One turn sends every row of this set to another row. A few are shown first. Where does it send the rows asked after them?
Q197: [ 26 -43  -5  -3  -8   3 -24 -22  -6  -9   4  -2 -18  -2 -18  12  12  23
  -3  41 -13   0   4  -4  -1]
Q893: [  2  27   4  -7 -10 -11  15  -6  26 -11  37  -4  26  -5 -11   3  14  24
  -6   6 -36  23  18  22  15]
Q46: [ -1 -11 -20 -25 -20  20 -22 -23  20   1 -17  -2  23 -22  31  21   3  35
  14 -17   5 -10  -8  19   9]
Q862: [  7 -41  -2  10  -5   7 -13  -8  -6  -1   1   9 -25 -14 -22  16  30  21
  -5  39 -14  -5  10   5  -9]
Q504: [  8  25  -2   4  -1 -15  15  -3  32  -1  38  -4  38 -11  -8   2  12  22
  -7   3 -29  25  18  21   3]
Q983: [  2   1   5 -11  -7   8  38 -24  29  -9  10  10  29 -16  -2  14  25 -15
 -22   7 -15  16  23   9  14]
Q218: [  4 -40  -3   2  -1  11 -23 -17  -5   6   4  -2 -20   2 -32   7  13  21
  -2  25 -16 -11   7  -2 -19]
Q634: [ 19  -2 -24 -21 -23   6 -19 -19  10  21 -25   8  17  -6  36   4  13  34
  13 -17   2  -5  -9  16  25]
Q378: [  6   8   0 -13  -1  11  29 -13  30  -2  23   8  27 -20 -10   9  29 -13
 -27   8 -15  16  23   3   9]
Q921: [ 12 -17 -23 -25 -17  15 -23 -13  16  12  -6   4  27 -24  43  10   1  38
  16  -9  -1 -17  -7  14  14]
Q744: [  0 -37   2   0   8  -4 -17 -18  -8  -1   8  -2 -18  -4 -30   2  24  29
 -12  29 -25   0   1 -16  -7]
Q137: [ -5 -34   5  36  14 -14 -27 -18  14   8   2  -1  15 -15  -8 -30  28   0
  12 -17 -19  12 -12  17  40]
Q321: [  1 -26   1  -8   3  -1 -28 -10 -15  -1  -3  -5 -25  -2 -35   9  10  19
 -10  25 -17   0  13   2 -10]
Q822: [ 11  15 -23  17 -10   6  25   3  32  -8  -4   5  34 -16   4   6   4  -2
 -19   6 -38  11  22   9  -9]
Q124: [ -6 -23   4  30  16 -19  -6  -9   7  18  -5 -17  23 -32  12 -28  26   6
  17 -18 -19  13 -23  18  33]
Q254: [  8  -4 -21 -29 -14  -1 -32 -12  21  20 -23  11  22 -13  40  14   5  37
  12  -4 -14 -12   6  19   9]
Q348: [ 13  -2 -21 -31 -15  24 -16 -32   9   8 -19  -1  18 -22  34   9   4  35
  12  -3 -12 -21  -3   7   9]
Q145: [ -3 -27   1  32  27 -26 -15   1   3   5  -2  -6  19 -36   3 -16  26   5
   2 -15  -7   3 -17  25  41]
Q227: [-10 -14   7  24  16 -16 -27 -12  21  13   9  -7  18 -25  -4 -17  35 -11
  18  -9 -15   8 -30  26  36]
Q909: [ 14   9 -15  19  -6  -3  25   6  29 -14  -8   2  34  -5   7   5   6   3
 -26   3 -48  10  12  17  -4]
Q327: [ -6 -21  -1  27  25 -24 -15  -4   4  24   2  -3  15 -27  -4 -24  22  -5
  13 -11  -9   4 -21  15  41]

Q744 moves to Q124
Q634 moves to Q197
Q893 moves to Q909
Where do these go?
Q921 moves to Q218
Q862 moves to Q227
Q145 moves to Q46
Q504 moves to Q822

One turn sends every row of this set to another row. A few are shown first. Where does it send the rows asked after them?
Q251: [-23 -12 -24 -11  48  48  39  -9  39 -25  -2  25  11  11 -26]
Q584: [  0 -20 -39  -2  39  33  29   8  30 -33  -6  40  25  35  -1]
Q384: [-30  33  -4  12  26  43  23   9  13  -4 -17  45  27  20 -14]
Q587: [-23  23 -48 -15  12  70  19   3  30 -27  -5  11  -4   5  21]
Q691: [  4  25 -11 -12  45  56  40  14   6  -3   8  14  22  54  29]
Q221: [-14  -1 -52  -8  15  46  16   9  38 -23 -21  37  -1  -5   3]
Q285: [-33  38 -14 -54  23  45  18   9  -4 -19  -1  13  -4  36   8]
Q952: [  5   5 -42 -33   7  72  21  10  12 -22 -18  22  -6  -4  -3]
Q11: [ 27   5 -27  -2  24  57  38  29  10  -9  10  21  23  29  22]
Q804: [-17  13 -23 -23  25  46  19 -19  46   0 -41  21  -1  15 -13]
Q920: [ -1   5 -35 -25  21  58  37  13  35   1   1  14  -9 -22   0]
Q542: [-44  25 -17 -43  40  32  33  17  25 -11  17   3 -10  28  12]
Q847: [ -9  39 -15 -32  47  48  33  -5  16  17  -8  16   5  36  35]
Q268: [-42  48 -13 -35  24  20  17 -11  19  -4   3  24  14  23   7]
Q405: [-24   6 -23  10  19  39  22   8  21 -37   2  39  34  24 -20]
Q477: [ 14 -10 -20 -26  33  33  48  18  24 -16  32  13  21  13  -4]
Q522: [-31  50 -27 -27   4  48  17  10  15 -12  10   9   2  12  23]
Q820: [ -5  25  -2 -34  47  62  32  16 -10   4 -21  28   3  48  10]
Q14: [ 24  18 -21 -42   2  28  25  14  29  14  -4   7   5   9  12]
Q148: [-13  12  -6 -17  63  51  48  27  19  17 -10  24  -4  32  11]
Q178: [-12  -8 -29 -20  28  58  23  -5  11 -44 -15  34  17  24 -26]
Q872: [-24  16 -20 -35  -1   2  10  18  34 -15  -6  21   8  24 -11]
Q870: [-32  25   0 -17  30  19  32  35  18   8   2  37   7   6 -17]
Q727: [-23  34   4 -28  17  36  19  24 -10  -1 -17  44  13  22 -18]
Q694: [ 26  -8 -27 -33  15  50  30  20  -2 -30  11  23  20  24  -5]
Q479: [  5  -1 -10 -30  33  16  30  -7  31 -15   0  15  31  53 -11]
Q936: [ -9   4 -32 -42  38  40  25   4  39 -10 -18   2  -9  54  23]
Q717: [ 18  -6 -51 -24  13  36  26  26  26 -21  12  21   8  16  27]
Q102: [ -6  36   3 -11  36  23  30   7   8  21  -8  44  29  24   4]
Q978: [ 13   2 -10 -10  29  29  28  28  28  17 -39  38   8  30  -5]

Q477 moves to Q542
Q952 moves to Q727
Where do these go?
Q14 moves to Q872
Q221 moves to Q102
Q384 moves to Q11

